(in the rows, 128 means zero)
Named moves, each a turn or a mirror, and the order they were made in; the first pair answered
move Y:
[140 146 139 134  93 117 122 123 157 154 178 117 122 132 129 142 103 145
 157 130 139 129 136 139 134 104 134 127 131 126 116 136 118] -> [148 131 130 117  98 118 127 128 152 161 170 131 119 120 116 129 102 143
 141 135 141 112 145 136 140  96 120 132 121 123 135 138 111]
[ 89 114 150 113 147 134 108 131 126 129 140 142 144 117 125 117  99 114
 108 136  99 134 143 135 137 145 100 115  99  92 157 134 133] -> [ 89 122 156 141 140 125  92 112 131 107 137 130 142 135 147 133  97 117
 140 129  98 161 130 142 130 158 123 110 110 104 127 143 136]
[150 123  98  97 135  98 115 140 114 147 126 114 108 102 117 120 154 108
  96 125 128  84 141 109 111 131 127 131 103 124 142 135 103] -> [130 141 119 148 111  88  98 124 134 119 118  86 121 131 130 140 159 122
 140 118 129 123 133 107  86 145 149 131 117 154  91 135 109]
move N:
[153 127 132  56 149 121 137 133 100 126 110 169 115  98 110 116 131 135
  70 135 142  92 159  94 140 115 124 116 111  90 194 119 116] -> [ 97 132 202 131 130 103  97  76 110 104 103 154 139 159 119 114 111 154
 137  90  97 149 162 136 117 148 141 113  90 113 101 122 160]
[139 125  89 156 127 140 131 130 143 134 118 117 135 130 166 142 148 123
 144 119 131 128 101 106 115 132 142 132 142 162 117 129 130] -> [138 109  93 108 155 140 138 131 131 143 113 139 131 118 155 124 142 117
 100 126 137 108 121 107 132 126 120 119 123 129 160 128 133]
[116 158 158 137  90 175  79 115 129 111  84 145 150 142 109 134 163 113
 146 137 149 151 108 111 121 140 141 150 155 117 147  92 144] -> [128 156 142 125  87 175  93 129 120 121  85 141 147 133 107 139 171 106
 128 157 159 140 104 105 121 129 137 152 162 114 171  90 138]
[144 122 117 117 208 185 135 127 128 151 160 172  81 145 207 127 139  54
  54 113 167 146  82 108 132 121  74 139  84 106 163 123 163] -> [104 129 161 162 189 172 103  92 131 129 146 170  98 189 215 121 131  78
 105  87 133 179  91 145 119 147  95 133  70 117  95 133 187]
move E:
[179 126  67 175 111 112 148 167 143 113 134 111 115 127 116 138 169 156
 153 138 162 120 103 155 105 120 165 152 162 183 102 142 100] -> [163 132  74 183 106 106 139 155 139 104 133 106 118 132 120 139 164 155
 167 135 151 132 104 152  98 122 176 153 152 182  99 143 108]
[170 130  97 113 120  90 133 151 170 128 133 124 110 131 104 174 159 101
  89 121  90 139 168 192 132 117 138 126 161 145 149 126 104] -> [146 138 124 129 114  84 116 129 173 116 124 114 114 156 104 183 163 114
 114 102  80 158 167 194 122 136 151 120 150 146 117 128 123]
[141 147 131 195 106 103 119 115 150 119 132 100 138 140 154 184  91 128
 175 143 141 128 110  98 104 141 159 143 178 172  75 123 142] -> [187 135  78 154 123 107 143 154 144 144 144 108 125 115 142 180  94 115
 135 157 164  84 116  78 127 111 140 147 197 163 127 129 111]
[ 88  92 196  90 139 166 139 114 146  79 122 108  71 123 118 154 102 144
 167  83 136 135 142 131 135 171 130 123  70 111 124 128 145] -> [114  89 161  44 154 164 164 146 148 101 138 112  58  93 100 158 104 132
 126 106 145 104 141 115 152 146 113 118  79 106 174 125 115]
move U:
[142 147 126 153 110 117 122 145 121 140 126 128 136 126 118 123 126 132
 133 132 119 106 121 128 137 134 139 122 152 145 116 122 130] -> [136 138 126 113 124 124 133 149 111 128 128 134 130 108 119 120 134 118
 106 138 131 126 124 113 141 139 123 111 131 132 143 111 128]
[130 141 139 161 144 135 106  79 157 113 101 144 141 161 111 141  88 114
 150 116 141 135 111 160 133 181 183  71 163 122 100 110 137] -> [165 143  92 138 145 148 141 111 154 120 109 133 124 127 113 164 105 100
 107 126 177 119  97 110 140 165 178  73 190 121 138 110 109]
[158 139 123 118 135 142 164 185  71  97 136 144  96 130 121 201 148 122
 155 154 156 129 155 127 161 111 130 120 121 129 137 138 133] -> [127 136 162 122 140 139 149 159  67  91 126 151 109 146 122 190 144 136
 165 130 127 144 176 151 155 121 123 114  95 117 114 142 158]
[ 84 140 125 131 106 137 125  94 129 102 128  86 130 157 141 148 110 127
 162 116 125 153 119 137 135 123 176  99 122 114 115  87 132] -> [109 144  90 125 102 140 145 115 135 118 141  76 114 140 145 166 126 111
 146 127 147 137 110 117 134 113 184  97 147 128 126  90 113]
Then:
Between the rows of a pair lie two moves.
[170 119  96 129 130 135 112 153 124 183 139 143 131 117 120 105 115 148
 129 116 109  64 151 149 134 112 120 158 156 111 114 127 114] -> [115 133 149 166 120 138  94 120 129 142 138 114 121 142 152 134 121 147
 168  93 106 140 136 144  94 150 150 139 148 113  54 118 140]	U Y
[125 105 178  97 111 139 157 112 127 122 144 112 106 110 135 153 120 109
 107 126 141 187 149  92 101 155  99 133 102 125 155 126 170] -> [162  97 150  90 109 123 169 132 132 166 144 142 114 104 110 114 107 115
 106 132 124 112 168 130 126 110  82 153 111 120 178 146 146]	U Y
[170 150  80 158 108 136 156 138 133 144 131 113 139 108 116 142 124 128
 158 139 124  93 106 113 145 110 149 144 169 119 111 145 101] -> [132 126 124 124 140 131 140 109 118 149 130 157 147 125  99  89 107 142
 154 118  84  95 150 159 158 110 112 131 104  77 121 147 139]	N U
[135 136 118  99 145 134 146 141 115 121 146 125  95 101 138 151 151 101
  86 142 155 149 116  82 108 150 142 110 123 141 146 119 116] -> [151 149 105 172 103 121 127 135 128 129 149 103 117 127 139 146 128 114
 148 135 136 129 106 118 104 140 164 127 167 167  93 147 108]	U U
[164 127 104 143 110 123 142 141 148 153 128 124 128 125 107 134 119 125
 145 143 126  88 130 144 148  96 128 138 186 142 118 137 111] -> [105 137 167 154 117 126 112 104 136  95 114 115 119 147 130 159 137 128
 155 115 131 175 137 118 105 146 138 117 144 138  88 115 155]	U Y
[158 123 109 163 118 107 114 131 148 165 123 136 146 142 120 109 109 130
 156 130 123  82 135 166 148  94 143 159 153 124 133 161 119] -> [ 91 120 170 154 138 117  90  91 138 115 106 135 138 160 144 124 125 131
 151  97 116 164 140 148 114 135 133 125 104 113 108 141 174]	U E
[127 146 128 158  97 120 118 117 126 121 139 104 128 132 137 163 145 131
 154 129 139 151 102 118 134 133 165 141 164 159  91 141 125] -> [119 127 136  74 140 130 137 119 111 143 141 153 120 103 109 118 135 121
  94 136 129 107 134 128 157 115 114 137 109 101 169 132 126]	E N
[157 146 136 183  87 117  89 121 168 128 114  82 132 159 165 141 124 110
 190 105 112 134 102 172 128 162 128 132 175 175  99 154 104] -> [167 161 112 159  92 123 101 143 161 129 119  74 117 141 165 165 141 105
 170 118 137 137  88 129 132 162 137 136 186 176 118 148  88]	N Y
[129 137 120 159 120 142 129 126 159 130 131 133 112 137 138 122 153 127
 154 126  95 143 117 141 148 136 136 123 143 145  92 138 136] -> [120 145 137 145 136 143 136 128 159 116 134 128 113 129 146 130 156 114
 138 124 117 160 111 117 134 149 132 113 136 138 111 121 144]	U E
[143 182 158 126 160 141  93 122 154 145 146 120 100 172 125 121 120 134
 193 106 133 103 120 183  98  99 122  92 135 123 149 141 117] -> [136 187 162 129 162 148  99 128 160 124 145 111  98 172 138 131 130 131
 195 108 139 127 109 160  83 114 127  93 134 121 143 133 124]	U E
[130 133 122 161  99 124 105  95 147 122 157 116 159 149 139 129 103 142
 193 119 126 125 144 161 111 122 150 144 131 142  90 130 132] -> [113 148 128 153 110 131 111  97 144  94 155  95 133 142 158 156 122 132
 175 133 154 168 131 111  97 148 156 128 126 147  90 116 138]	U E
[ 95 127 156 158 133 128 113 113 147  95 137 103 122 153 158 159 117 132
 138 116 122 177 104 114 122 150 136 128 119 127  85 121 150] -> [121 108 132  79 169 132 140 133 132 117 133 136 112 113 135 133 127 116
  75 129 139 147 123 103 144 132 107 126  94  90 156 114 137]	N N
[160 122 129 121 112 112 137  90 130 183 121 150 141 131  97  91  91 165
 142 136 121  57 158 177 156  79  95 139 137 124 128 168 120] -> [121 119 170 143 125 110 116  61 128 161 109 142 153 145 102  95  90 173
 156 118 106  99 171 190 145 106 100 128 109 127 101 162 153]	U N
[127 135 112  77 153 153 146 133 112 142 134 131 106 101 114 126 143 119
  93 136 142 133 131 116 140 111 105 122 106 103 160 130 135] -> [129 151  99 108 127 147 143 136 121 132 138  97 101 104 139 161 151 121
 113 140 161 155 105  90 116 132 131 123 135 134 124 133 126]	Y N
[177 146  87 128 156 111 147 154 120 117 102  99 105 128 125 134 144  74
 112 137 117 132  91 119 130 115 115 121 174 162 146 146  98] -> [141 147 129 173 142 104 120 125 130 108  95 105 128 164 118 123 117  99
 166 105  84 143 109 165 125 118 126 119 159 158  95 150 126]	U U
[ 78 120 166 126 138 125 106 109 128 115 126 129 141 153 117 105 115 123
 140  92 100 126 149 157 128 150 119 125 104 123 122 102 150] -> [144 123  94  94 138 132 141 164 132 143 147 118 120 104 105 125 133 112
  98 134 144  87 123 101 145 121 120 146 154 131 168 114  96]	N N
[157 133  91 129 135 156 140 147 126 166 133 133 170 138  78 112 141  88
 154 128 143  64 147 143 132 125 117 138 161 144 159 138  88] -> [120 130 133 163 130 154 116 119 136 150 135 133 180 164  86 108 124 101
 197 106 119  92 151 165 122 137 135 129 138 150 115 136 111]	N N
[153 142  79 151 178 123 154 165 149 112 149 162 126 147 136 122 124 164
 122 116 133  92 128 143 128 135 152 113 147 158 111 132 106] -> [139 152  87 124 196 130 162 169 139 102 160 162 111 130 144 134 136 153
 101 122 148 106 119 118 124 147 138 103 137 141 135 123 109]	E U
[129 156 167 110 164 127 128 107  98 113  83 146 125 149 142  81 150 168
 142 137 138 156 168 120 126 140 127 101  58 123 120 121 150] -> [135 165 166 141 147 113 119 101 109 105  83 136 139 160 146  89 146 173
 181 133 139 163 148 137 121 147 141 111  78 140  96 131 147]	E N
[125 150 141 162 130 117 104 108 138 119 137 120 135 158 134 127 114 139
 166 119 102 141 140 153 117 145 140 140 121 133  98 131 129] -> [146 130 119 122 141 121 123 124 137 149 137 154 132 135 112  99 116 147
 133 131 108  87 154 171 137 115 115 139 117 125 134 134 112]	Y U
[138 125 103 118 131 148 149 155 111 137 118 113 113 114 139 155 145 116
 124 145 164 142 109  86 129 138 135 113 150 133 143 125 104] -> [124 123 113 107 146 155 148 142 102 132 114 116 111 111 136 147 145 111
 106 140 166 154 120  89 124 149 130 109 137 126 154 117 114]	E N
[155 136 112 153 126 119 142 143 129 143 134 130 121 125 119 129 118 128
 130 133 140 104 113 135 118 112 134 130 158 137 121 158 103] -> [147 133 121 116 143 138 148 145 121 129 136 129 101 105 127 136 126 111
 103 137 159 124 122  97 113 119 124 113 137 111 147 146 119]	E U
[ 92 127 195 167 131 143  88  82 139 120 142 139 127 162 150 106 121 138
 176 120  92 148 156 205 117 143 122 142 134 107  94 114 163] -> [161 117 113  78 161 163 144 151 128 152 154 150  84  88 139 113 144 107
  80 162 150  85 145 145 142 106  90 146 163  93 197 108 117]	N N
[ 99 127 127 114 132 143  99 132  87  87  93  94 136 150 138 101 117 125
 132 125 131 211 116  88 118 144 131 121 103  87 114 138 159] -> [117 122  93 101 144 145 125 151  91 100  99 100 119 117 129 108 129 109
 103 147 154 189 103  62 126 128 129 129 117  80 142 131 130]	N N
[139 129 121 109 132  99 135 145 144 169 122 170 173 133 115  92 122 150
 140 107 105  57 143 164 128 108 120 168 124 141 104 138 101] -> [ 77 132 175 128 135 103 118 110 137 135 113 162 179 157 131 105 129 156
 152  89 106 113 146 159 111 143 135 151  96 135  69 123 135]	U E
[ 91 121 176 112 147 154 115 102 127 102 122 159 138 140 132 125 142 112
 113 122 114 145 164 115 131 154 110 110  78  93 111 107 157] -> [ 87 136 168 145 132 142 111  97 142  92 123 130 141 143 154 150 147 116
 143 118 128 168 139 112 112 167 131 113 107 126  81 115 154]	E Y
[130 150 119 119 132 140 135 120 108  90 133 129 100 124 127 122 118 110
  94 140 157 131 140  68 106 126 104 120 110  93 179 110 105] -> [110 148 150 122 135 131 123  94 107  86 125 143 123 139 121 105 106 118
 108 120 139 141 162  94 108 131 100 114  92  90 161 108 130]	N Y
[ 95  73 176 194 119 143 132  92 163  68  61 143 129 132 147 138  87  78
  73 147 126 147 160 107 110 132 181 113  93 103 135 102 180] -> [102  70 169 214 106 138 121  94 168  85  55 155 147 146 130 108  67  86
 100 137  98 110 176 155 121 118 178 126  93 110 128 117 175]	E U
[115 153 181 111 168 139 136 154 150 147 123 116 125 106  99  79 108 140
  67 146 120  70 125 153 171  76 117 141  86 152 102 134 106] -> [134 171 149 125 149 141 148 172 159 138 133  78 112  95 123 129 129 130
  70 162 156  93  90 112 161  83 148 139 131 181  98 133  82]	Y U
[186 129  67 101 133 154 147 169 139 164 138 139 109 105 126 115 142 104
 123 174 163  88 123  82 138  91 126 136 158 139 156 132  85] -> [156 117  89  66 163 164 139 158 128 143 132 153  94  99 129 108 150 111
 100 164 159  99 131  76 138 100 108 118 122 117 173 118 104]	Y N
[130 158 107 180  83 119 130 137 121 113 135 144 153 150 132 107 131 147
 162 129  74 112 115 208 139 152 129 162 181 141 113 142 120] -> [118 145 126 179  89 124 127 129 117 119 137 154 153 155 127  96 121 140
 157 119  72 101 129 220 148 153 107 157 167 130 121 144 134]	Y E
[170 122  94 154 107  95 146 131 150 150 131 136 147 148 120 120 114 127
 154 137 117 100 138 177 128 120 158 145 170 136 130 138 109] -> [148 108 119  94 144 109 153 128 130 148 126 159 136 131 113  98 116 122
 112 131 109  97 169 172 131 112 112 132 120  95 173 122 118]	N U
[118 114 173 130 139 119  99 106 133 129 111 129 143 146 114 111 109 155
 138  94 102 129 151 170 109 127 115 126 105 129 110 122 156] -> [134 110 140  68 159 138 128 133 118 133 124 129 115 102 118 126 135 136
  84 120 132 122 143 117 116 126  98 119 103 110 166 118 140]	U U
[ 84  51  91  91 167 101 101 131 134 107 102 183 108  95 117  96 159 127
  96 120 124  75 152 158 166  95  89  82  83 104 177 100 158] -> [ 89  97  85 217  98  84  75 130 162  86 107 108 123 141 158 160 167 143
 184 117 125 140  90 142 125 121 170  89 161 173  71 117 141]	E N
[119 101 152  65 182 141 141 111 104 133 113 158 120 102 105 120 118 127
  85 122 106 103 154 134 139 111  90 117  69  76 165 104 150] -> [193 136  87 167 110 120 136 134 145 167 132 108 142 125 102 137 106 141
 163 145 114  55 112 160 142  87 150 161 171 140 103 143  96]	U N
[104 134 163 165 116 104  88  81 145 143 118 139 138 154 112  78  85 155
 184 103  90 100 160 205 140  88 123 142 128 114  79 153 177] -> [132 130 141 153 121  98  98  91 142 159 121 153 135 148 100  72  75 155
 175 104 102  68 157 204 155  78 107 156 135 118 103 153 160]	E N
[129  91 137  99 172 134 155 133 104 112 147 140 134  66  70 140  95 103
 111 130 127 127 124 113 159 154  89  66 131 115 184 101 131] -> [111  86 161 109 166 131 144 110 104 114 149 149 143  87  67 127  83 107
 127 112 111 127 136 143 156 154  88  71 120 110 170  99 148]	N Y
[158 169  79  88 133 151 135 164 123 132 148 123  85  76 118 157 154 110
  61 133 160  97 131  98 137 124 134 126 146 108 168 106 112] -> [121 149 128  80 160 140 110 128 114 135 140 156 101  94  95 121 126 122
  63 111 120  93 179 144 148 125 104 121  90  78 174 101 144]	U E
[115 126 127 118 149 134 121 141 122 125 112 104 101 110 154 149 139 130
 111 120 127 152 127  98 135 122 123 120 119 118 145 120 119] -> [118 113 126 113 149 128 119 131 121 142 120 127 109 108 134 128 125 128
 118 120 111 118 142 122 148 116 109 125 110  99 146 129 118]	U Y
[161 139  96 104 131 130 156 151 124 165 123 142 135  98 112 122 122 135
 111 149 131  84 141 152 179  91 103 151 138 131 144 132 114] -> [144 151 101  96 130 136 164 148 120 125 122 106 108  87 141 166 146 117
  96 148 162 151 119  85 150 118 117 131 131 135 142 105 121]	Y U
[140 114  76  82 128 123 147 144 145 147 157 147  98  95 113 112 103 119
  74 125 116  80 159 100 174 133  93 130 149 138 145 144 112] -> [125 133  89  98 120 134 144 146 149 105 158 106  85  98 145 167 127 108
  80 126 143 145 138  44 137 167 126 113 156 158 120 128 119]	Y U
[ 47 144 158 146 161 145 115 118 138  95 123 149 146 144 148 112 141 132
 141 120 153 125 167 169 136 128 109  98 101 128 112 141 146] -> [104 145  98 111 165 146 146 174 138 111 141 127 119  99 148 127 164 113
 100 157 195  95 138 123 152 104 107 118 144 140 151 135 106]	N N
